In the data rows, 128 means zero.
Here are some points:
081|119|097|090|145|095|090|167|101|086|150|099|087|139|102|086
124|170|100|094|165|092|104|153|091|105|156|090|100|158|093|102
090|110|103|109|156|128|093|144|096|085|150|101|086|159|104|093
135|124|104|133|132|107|127|149|112|140|141|110|151|139|113|146
134|138|123|138|142|112|101|151|119|119|152|124|139|134|101|109
131|128|130|138|124|135|123|120|146|139|111|155|151|101|152|131
143|104|149|147|095|160|154|098|157|152|092|160|150|092|159|147
133|168|101|091|163|093|109|155|091|108|160|092|101|160|093|105
151|134|158|157|110|160|158|099|156|154|112|152|149|119|157|154
103|173|095|100|162|095|098|153|092|096|144|089|099|146|090|099
150|109|158|148|099|150|156|101|159|154|107|155|152|107|161|151
088|138|090|090|151|093|093|166|101|088|157|097|089|154|101|090
105|106|122|124|134|139|107|139|117|110|124|128|109|135|119|109
143|124|143|140|121|132|135|126|138|137|129|133|137|130|136|134
110|108|119|125|137|139|112|127|117|109|129|121|109|135|124|113
145|103|152|148|094|159|155|099|157|154|093|160|150|092|158|147
096|106|094|097|097|094|118|097|093|137|099|095|141|108|093|144
151|111|158|149|101|149|156|099|159|154|105|155|154|102|160|152
083|125|094|091|148|100|092|166|101|085|156|099|088|154|104|089
144|116|149|149|113|145|141|111|157|146|115|156|151|110|157|147
149|122|159|153|108|155|157|101|159|151|117|151|149|121|160|154
141|121|091|134|137|092|124|166|095|143|160|090|154|159|092|154
089|173|094|102|164|096|097|164|095|086|157|090|090|159|093|094
098|143|094|094|156|099|096|159|098|093|158|098|091|160|101|094
148|116|158|152|105|154|155|104|159|150|117|153|149|119|149|152
148|120|159|154|106|155|157|103|159|151|117|152|149|119|161|152
150|113|158|149|102|150|156|101|160|152|112|153|150|113|161|152
144|108|156|148|099|154|155|103|160|151|110|156|147|110|160|148
144|105|146|149|096|162|152|097|156|152|090|160|151|092|159|148
149|111|159|149|101|150|155|102|159|153|112|155|150|113|160|150
146|104|155|147|095|156|155|100|157|153|097|160|150|097|158|147
136|128|130|140|130|127|117|136|127|127|134|129|137|128|116|119
083|140|090|092|148|093|092|165|097|086|141|097|090|133|094|088
111|112|123|123|137|136|115|129|118|109|137|119|109|143|124|114
124|108|122|091|162|093|153|133|096|130|161|111|155|151|090|155
149|123|159|153|107|155|157|101|158|151|118|151|149|120|161|152
097|109|108|096|158|113|098|159|100|089|158|104|086|150|111|106
145|103|153|147|094|158|155|100|158|154|096|159|149|094|159|147
124|127|129|131|118|141|136|110|149|140|098|155|145|098|160|133
150|124|160|153|108|154|157|100|158|152|118|151|149|120|161|153
151|135|157|157|110|160|159|099|154|153|111|148|150|118|156|154
084|104|116|106|148|134|096|156|096|087|145|110|086|160|099|088
100|144|101|108|154|109|097|159|106|099|150|114|106|149|099|095
148|103|155|150|095|155|155|099|156|154|095|160|152|092|158|149
146|116|154|151|104|156|154|100|159|151|108|154|150|110|160|150
147|113|153|150|100|159|156|098|157|153|103|156|150|101|159|150
100|129|095|104|119|092|117|118|091|124|116|091|127|127|093|134
082|103|113|108|144|134|095|158|093|087|137|113|085|160|097|087
086|165|090|097|156|102|096|159|092|089|136|096|091|134|090|091
143|145|117|125|154|104|103|163|103|115|160|096|116|158|090|107
107|117|114|120|135|131|115|131|121|110|136|120|106|139|125|112
113|159|122|122|144|116|120|142|116|111|142|112|112|145|114|116
146|108|156|148|098|153|155|101|159|153|103|158|150|103|159|149
10 more points follow, each with its number after it:
089|104|112|105|155|128|094|151|098|085|153|102|086|156|109|096 0
128|153|115|112|143|113|119|135|117|120|144|114|115|146|119|118 1
150|108|157|150|096|151|155|098|159|155|100|157|154|095|160|152 2
112|164|091|091|161|092|098|158|096|100|159|094|094|159|097|098 3
102|115|099|096|149|103|107|164|098|105|154|103|100|156|103|113 4
125|107|141|134|114|145|134|122|136|130|118|141|127|126|136|127 5
148|118|153|151|104|156|154|099|158|152|109|153|150|110|161|151 6
148|119|159|153|106|154|156|103|160|151|117|153|148|120|161|152 7
092|171|102|103|162|091|098|166|095|088|161|090|090|160|091|096 8
121|119|126|130|118|141|130|122|134|128|108|140|129|109|135|125 9
Which three of these numbered points are nearest to each point below, looking only along the 5 directions in which the first points spread most? Their numbers follow each, nearest first.
149|103|151|153|095|160|154|097|152|154|091|159|153|090|158|150 > 2 6 7
150|126|156|154|106|160|161|099|155|154|102|155|151|108|156|152 > 6 7 2
091|103|115|100|156|120|094|157|103|087|159|100|086|146|120|102 > 0 4 3
085|171|092|099|163|100|096|164|094|086|154|091|087|156|092|092 > 8 3 4
147|103|153|149|094|158|155|099|156|154|092|159|153|091|158|149 > 2 6 7
131|158|116|114|145|115|121|134|116|121|142|114|115|145|118|119 > 1 4 3
099|123|097|116|162|119|091|136|099|091|155|094|085|157|110|098 > 0 4 3
116|127|098|099|154|097|119|164|093|120|150|101|111|150|098|132 > 4 1 3
088|172|094|101|164|098|096|162|094|086|154|090|092|155|091|094 > 8 3 4
140|144|121|113|139|116|125|136|114|125|136|115|120|137|115|120 > 1 9 4
150|120|159|151|106|152|157|101|160|151|118|151|150|118|160|153 > 7 6 2
149|124|160|154|107|157|157|102|158|152|115|151|149|120|160|153 > 7 6 2
148|103|152|151|094|159|154|097|155|154|091|160|153|090|158|149 > 2 6 7
113|172|097|099|164|094|099|152|092|102|150|089|099|153|092|100 > 3 8 4
146|115|154|151|103|157|155|101|158|151|108|155|150|109|160|150 > 6 7 2
127|141|131|133|140|120|119|142|119|118|145|113|123|146|115|122 > 1 4 5
119|104|106|089|165|099|135|166|093|122|147|119|109|154|091|154 > 4 1 0
113|114|112|097|161|101|132|138|097|116|160|106|130|155|096|133 > 4 1 3
150|123|159|152|106|153|157|101|158|153|119|150|150|120|161|154 > 7 6 2
111|149|106|107|141|114|114|134|118|116|130|117|113|132|118|110 > 1 4 3
084|149|088|093|163|103|091|167|095|085|155|104|087|160|090|085 > 8 3 4
096|167|107|103|157|094|100|166|091|089|160|090|090|160|091|098 > 8 3 4
150|116|156|153|103|156|155|100|156|153|110|153|151|110|160|152 > 6 7 2
114|130|118|119|151|111|096|162|102|101|159|103|108|156|097|099 > 4 0 3
087|142|089|092|163|103|093|167|094|085|157|107|086|160|091|088 > 8 3 4
150|103|154|151|094|156|156|098|156|154|093|159|154|091|157|151 > 2 6 7
130|119|120|128|132|127|119|129|138|129|121|140|130|114|136|132 > 9 5 1
082|114|099|090|144|100|090|167|100|084|148|102|086|142|103|086 > 0 4 8
116|132|112|116|136|118|115|141|121|117|135|121|112|135|121|114 > 1 4 9
142|114|149|146|106|150|149|104|160|149|106|157|149|108|160|146 > 6 2 7
090|103|097|098|094|093|117|096|091|140|094|093|145|104|092|149 > 9 5 1
114|134|116|122|140|125|116|137|121|114|143|117|109|146|124|117 > 1 4 9
087|126|095|095|151|104|093|163|101|087|158|102|088|160|104|091 > 0 4 8
148|111|158|149|102|150|155|100|159|169|112|155|150|112|160|150 > 6 7 2
145|106|146|151|099|161|150|097|156|153|091|159|152|091|160|147 > 2 6 7
144|112|150|149|107|149|144|107|160|150|109|157|150|107|160|147 > 6 7 2
126|117|141|136|120|146|135|120|135|129|127|135|127|134|137|130 > 5 9 7
132|134|130|134|133|118|118|142|120|121|142|117|128|143|116|120 > 1 5 9
149|109|158|149|099|151|155|102|159|154|107|157|150|108|160|150 > 6 2 7
110|169|096|097|163|096|100|157|091|099|153|091|096|155|092|098 > 3 8 4
141|105|156|148|099|152|153|106|161|150|110|158|146|113|160|146 > 6 7 2
138|120|138|131|129|136|146|124|135|138|123|139|131|133|136|149 > 5 9 7
089|160|097|099|157|092|095|165|096|087|154|092|090|150|092|093 > 8 3 4
145|108|154|148|100|155|154|102|158|152|106|157|149|107|160|149 > 6 2 7
098|153|090|092|158|093|093|166|100|096|159|099|090|159|099|092 > 8 3 4
138|137|138|135|127|131|136|122|135|134|128|130|133|131|135|134 > 5 9 1
116|132|111|117|137|120|114|141|121|117|135|121|112|136|121|114 > 1 4 9
141|116|111|138|122|116|135|142|118|146|136|115|152|135|116|151 > 5 9 1
143|108|145|148|099|162|150|096|157|152|090|159|152|092|160|147 > 2 6 7
123|125|130|130|116|138|134|122|135|129|112|137|127|111|134|127 > 9 5 6
114|131|111|115|136|118|116|142|122|116|138|121|110|136|122|113 > 1 4 9
